Rotation paths and how fast each direction turns (deg/step)
Each turn is a multiple of 5 degrees from 10 to 175, or 0.
Each row of a path follows its step; steps can be skipped.
Path 1:
step 0: -20.0 19.9 4.8 -31.4 -0.2 12.6 -8.4 -47.7 16.5 12.5 -11.4 -42.3 16.4 -5.2 43.7 -28.0 6.6 -12.9 13.5 -11.7 9.6 25.0 16.7 10.9 -11.6 0.5 -5.4 -3.4 1.2 19.0 5.2 -8.0 -15.8 -53.4 13.3 6.8 7.3 12.5 -6.8 -12.9 -16.4 -61.6 -11.5 0.3 -21.8 1.9 11.3 -21.1 8.6 -21.1 32.4 20.3 -4.0 16.1 25.7 25.1 -9.2 55.3 -30.4 9.6 -20.7 55.2 -17.4 -29.5 -15.5 1.1 3.7
step 1: 8.5 2.8 15.4 35.1 -43.7 -38.9 1.9 -20.0 36.7 15.2 -7.1 -13.9 2.8 -8.6 -5.2 -18.8 -15.6 -19.7 -44.7 30.5 -11.8 -29.1 46.4 -23.5 24.2 -30.8 2.4 5.4 -27.0 -0.5 -0.1 -6.7 -7.1 10.6 12.8 -8.1 -2.5 47.9 -10.3 7.9 1.8 -1.2 -26.4 16.8 36.2 -12.6 26.5 -9.2 8.0 32.8 29.7 1.8 -9.7 -4.3 -2.8 9.6 -11.5 27.3 33.0 6.1 5.4 -30.3 -20.2 -4.3 62.4 20.6 -11.6
step 3: 24.1 -44.8 57.3 15.8 -2.3 7.8 -30.5 -27.9 9.2 36.7 9.1 -2.9 -24.6 9.8 -34.3 28.3 9.2 -28.9 -10.4 19.1 -13.9 44.8 -2.0 -26.0 -1.0 -4.6 3.0 -10.7 12.1 13.7 -8.9 34.3 -15.4 -16.9 19.4 5.2 -17.6 18.1 2.3 -3.4 22.4 -46.2 -25.9 -2.1 -26.8 9.2 -8.4 -21.0 -3.9 -5.0 31.9 19.9 -23.2 -26.9 -32.0 6.5 -52.5 -0.1 -11.3 -20.6 2.7 -28.3 10.0 23.1 -14.0 12.7 9.2
step 5: -34.2 -1.6 17.7 -14.4 12.2 23.3 -25.2 -7.9 -6.0 25.5 25.6 -4.5 38.0 -17.6 34.2 23.2 52.7 -1.1 27.0 -26.8 0.5 -22.6 -2.3 -25.8 18.2 -8.8 -2.4 24.2 -1.5 15.0 -9.3 10.8 20.3 13.2 29.4 5.4 -21.9 -39.1 -1.7 -24.3 -38.1 -30.3 5.4 -4.8 -26.0 -19.7 22.7 -24.7 -4.1 9.7 21.1 -2.9 -19.7 22.2 -20.0 -8.2 -7.9 13.6 -37.4 -12.4 -34.1 5.9 19.1 33.8 -12.3 -29.4 48.8
step 6: 2.2 -13.4 25.9 -3.9 2.6 -3.4 26.2 -21.4 0.1 14.8 -28.5 16.7 -3.1 -11.1 19.6 7.8 0.8 -15.7 -5.2 7.8 1.1 1.3 -37.7 4.9 49.0 -25.4 5.1 -8.1 -4.3 -39.6 -26.6 -39.0 2.1 -14.2 -6.7 -36.4 7.2 18.8 -27.2 0.2 49.1 -19.4 -23.4 -46.6 -26.3 -19.2 16.2 24.3 43.8 -10.1 18.4 -29.1 7.4 -18.8 -0.1 10.5 15.8 17.8 -4.1 4.4 -11.7 -40.8 -10.8 1.6 61.7 -14.6 15.8
step 7: -45.5 26.7 8.5 -36.9 -35.6 16.4 17.8 -9.6 -16.5 -39.6 3.6 -8.9 -23.4 -22.4 7.4 15.5 20.7 9.9 -11.3 0.1 16.9 -18.0 16.3 5.1 20.9 -27.4 -16.7 -22.6 14.6 -13.6 4.4 24.8 18.3 -15.7 17.0 -21.6 -19.7 18.0 -12.6 11.9 5.3 32.5 -3.2 6.1 7.5 24.5 32.4 -28.8 4.1 38.0 -8.4 -13.1 26.5 17.7 17.4 -62.8 18.6 6.1 -36.3 -0.8 24.3 47.2 -8.0 20.7 1.2 13.7 35.2
step 8: 48.1 -21.7 46.1 -26.8 22.8 18.6 -16.5 -17.6 23.1 -8.1 -12.5 10.4 7.8 -4.0 25.2 4.0 -17.9 11.8 -39.6 -25.1 -1.6 14.5 19.1 -7.9 28.1 16.6 -5.4 8.5 -24.0 -1.9 17.4 3.6 23.6 -15.4 -34.8 -18.3 9.2 -4.5 -5.6 9.0 -3.5 -27.8 15.9 -16.3 -26.1 25.2 -18.7 -50.0 -22.9 -26.2 56.4 25.6 5.2 -20.6 21.7 13.6 -15.8 23.5 1.9 -21.1 11.9 25.3 -32.8 16.8 31.5 -6.6 29.9
step 10: -12.0 -1.2 42.0 24.0 -7.4 29.3 -39.3 3.1 16.0 -22.7 11.6 -4.7 46.3 -0.2 -2.9 8.4 47.5 60.9 -86.4 -22.5 -2.1 -31.0 8.9 -1.7 10.8 16.4 -25.3 3.6 9.9 -6.1 14.8 -6.0 -5.3 -12.5 21.0 13.0 37.8 -12.8 16.8 -8.1 -1.1 -21.9 8.3 0.5 -8.3 -17.4 -2.8 -6.4 -12.6 6.7 -18.0 16.2 -9.9 11.4 -38.1 -8.8 -11.2 -7.8 -5.0 6.0 21.5 25.8 28.5 -1.4 -17.8 2.9 8.6
step 11: 12.0 3.0 8.2 -40.7 3.8 -17.1 -3.0 -1.2 19.6 18.6 -36.6 -12.5 7.9 -24.0 -16.3 45.2 -19.5 -9.1 -22.8 15.5 -4.2 47.9 -39.6 -9.5 -29.2 2.4 18.6 11.8 -20.6 -2.0 29.6 -6.0 -8.6 -37.0 19.4 26.9 -8.6 -4.1 6.6 6.0 17.2 -15.4 -27.8 -25.2 -14.6 -49.8 -19.5 46.5 15.0 -5.0 38.3 -34.3 -16.0 8.3 -1.1 0.9 -47.4 22.4 6.7 -14.7 11.1 12.4 27.1 11.5 22.8 -22.3 -2.9
step 12: -30.6 28.4 -28.1 22.6 -21.8 -2.4 -13.2 15.9 11.1 3.4 -31.4 -40.1 2.4 23.6 -20.6 24.1 16.5 12.2 -12.7 26.0 -4.0 -9.7 19.4 -55.7 4.1 -48.6 0.5 -28.3 -4.1 17.7 -1.5 -1.7 0.7 -15.9 18.2 -0.4 2.2 11.2 -13.1 -23.8 5.7 -10.8 58.3 -2.4 -10.7 -33.1 24.4 13.6 -15.0 -2.6 -27.7 -3.0 30.3 1.5 8.8 -41.8 24.2 12.0 -4.1 -19.7 36.4 -34.0 8.1 -10.4 -3.7 18.0 41.2
step 13: 6.0 32.3 23.8 -22.6 49.9 9.1 -27.2 -24.6 2.1 -26.5 -25.4 18.9 0.5 -39.1 -7.3 25.6 -36.0 18.8 -7.5 -19.7 -8.9 -16.9 11.1 -17.7 -3.5 -7.7 34.6 21.0 26.0 15.6 -13.9 8.8 0.9 -6.0 13.9 -8.3 -2.6 -63.4 11.2 21.7 -9.4 -36.4 6.4 -10.3 -22.4 -13.1 33.6 -38.4 40.9 -10.5 -2.7 23.6 5.0 36.7 16.1 -9.5 -18.4 10.9 27.4 -0.9 -37.0 -6.5 7.4 -3.0 21.2 -9.2 18.8
Speeds:
-8.4 -4.6 0.3 -1.1 -0.4 -3.6 -7.2 -0.4 -9.6 -0.8 4.9 2.9 4.9 -11.6 0.0 -5.2 -2.9 1.9 -10.6 -7.7 -11.2 -0.6 4.9 3.1 2.6 0.0 3.9 1.7 -4.7 3.1 2.4 -2.0 -0.7 -0.1 0.9 0.3 -0.4 -2.7 7.4 10.1 3.0 4.0 8.1 2.6 3.6 -7.6 -3.0 3.9 2.9 3.2 -1.4 9.1 -1.6 -1.1 6.3 -14.0 9.2 -2.2 4.4 7.9 -10.0 3.3 -3.1 17.3 -7.0 5.0 0.0 -> 130
3.2 -0.3 -12.6 -2.5 -0.9 2.1 -2.4 -2.4 7.1 10.9 2.6 -4.4 2.2 -4.1 0.6 0.1 3.4 -7.5 5.5 -2.1 -4.4 -9.6 8.6 -5.0 -0.8 -5.5 -2.4 -3.1 -12.1 7.2 -5.9 2.0 8.2 11.8 -6.7 -1.6 -2.8 -1.0 2.0 11.0 -1.4 -6.1 8.0 -3.1 -1.2 -6.2 -1.7 0.3 -4.0 -1.2 2.0 -1.6 3.3 2.1 12.2 3.9 -3.6 6.3 5.0 -11.0 12.6 9.7 -1.0 -0.1 -0.9 -0.8 -6.1 -> 95
6.8 4.1 -6.3 -0.5 -4.6 0.5 3.9 -6.4 6.1 2.5 -2.1 4.4 6.0 -1.5 0.0 -11.7 -4.0 -2.0 -8.5 -9.4 7.9 0.2 -8.1 -6.2 6.2 12.2 -17.4 -6.9 -3.9 1.9 3.5 2.9 6.5 -3.8 -4.2 -0.3 -3.1 3.3 -4.0 -3.1 4.4 5.3 -9.6 -2.3 6.6 6.7 12.4 -4.8 -0.2 1.9 4.3 2.9 -1.6 -2.3 7.2 -2.7 2.0 6.0 7.2 6.1 -3.4 3.1 -2.2 -2.4 -10.3 -0.9 0.8 -> 45
-2.1 0.4 9.6 -4.3 3.9 -1.3 -0.6 -1.3 3.7 -4.1 -2.8 1.1 2.2 -0.3 3.4 5.8 2.1 6.3 -10.3 -10.8 2.1 -1.2 -3.6 -10.8 4.4 -5.5 -3.5 -1.6 -4.0 -3.2 -1.7 5.9 7.9 -5.6 0.3 0.3 -7.4 9.3 -1.1 11.5 2.1 -2.4 -7.8 9.0 -11.6 -10.2 2.4 1.2 -2.9 -2.5 3.9 2.7 -0.3 0.5 1.1 -5.8 5.2 1.8 -13.4 -11.6 -0.9 -2.7 11.5 -2.9 10.9 4.5 4.1 -> 10
-4.5 0.0 4.1 1.6 5.7 2.6 5.9 11.1 2.3 1.6 3.8 10.1 -8.1 -10.7 -1.6 -2.4 -3.5 3.5 0.8 9.5 13.6 6.2 -0.3 3.2 0.2 -6.5 -6.7 4.6 -10.3 8.1 7.2 3.1 9.7 1.9 1.1 3.4 -0.5 8.3 9.0 -5.2 -8.8 -2.4 4.8 -8.1 -3.3 -6.7 3.1 -4.0 1.2 0.3 9.4 5.9 3.3 3.8 -8.2 1.9 8.4 -5.3 5.6 5.0 1.6 4.9 4.7 0.3 2.4 -5.1 -2.8 -> 120
-1.7 1.5 0.5 -5.4 0.2 11.2 2.9 6.6 -2.0 -1.5 2.2 -2.7 7.2 4.6 1.0 5.1 -2.9 7.7 -8.1 3.9 -5.0 0.8 -3.2 0.7 -3.6 11.5 5.2 -1.2 -5.1 -13.0 3.8 0.0 1.7 -2.6 -5.5 -10.0 -3.1 -7.0 -5.9 -8.7 11.0 0.6 4.1 -8.5 7.2 -2.6 -0.2 -2.5 -7.0 -2.0 1.0 -2.1 6.2 -0.5 1.3 -3.1 6.7 -6.6 4.0 -5.2 8.4 13.6 9.2 6.0 8.3 -8.0 2.6 -> 25
5.6 -0.8 -2.1 5.2 -3.1 -2.4 -2.1 -1.9 6.0 1.7 -3.1 -11.4 1.5 8.5 -4.9 -6.8 -3.7 13.0 -11.9 -0.9 -2.8 5.3 9.5 1.9 -16.6 -0.9 8.1 -1.3 -2.0 -2.3 2.7 -7.7 -1.3 -1.0 -5.0 6.5 -3.1 6.7 2.0 0.6 -4.6 -5.0 -7.5 0.2 -1.3 -6.1 0.3 3.2 -1.2 7.9 8.7 6.0 -9.1 8.2 -4.9 -7.0 -2.8 0.2 0.4 6.4 10.8 1.8 -4.6 -7.2 -4.6 -3.7 -1.7 -> 40
4.0 2.0 4.5 3.4 1.6 -1.9 3.1 -0.7 -6.7 11.3 -0.9 -12.4 1.8 4.7 3.0 7.2 6.6 -2.4 1.3 3.4 0.2 9.0 -1.8 -0.2 4.7 0.8 -7.7 -5.6 2.0 -7.3 4.5 3.2 -0.1 0.9 4.8 7.3 -2.5 -5.4 -0.5 4.2 -1.5 2.6 8.8 1.3 1.5 -0.1 9.2 -6.2 -13.0 15.8 -2.3 9.8 6.3 7.1 -8.0 0.1 4.2 7.6 -4.7 -2.9 -1.9 -3.2 -4.6 7.9 0.7 -0.1 -13.7 -> 160
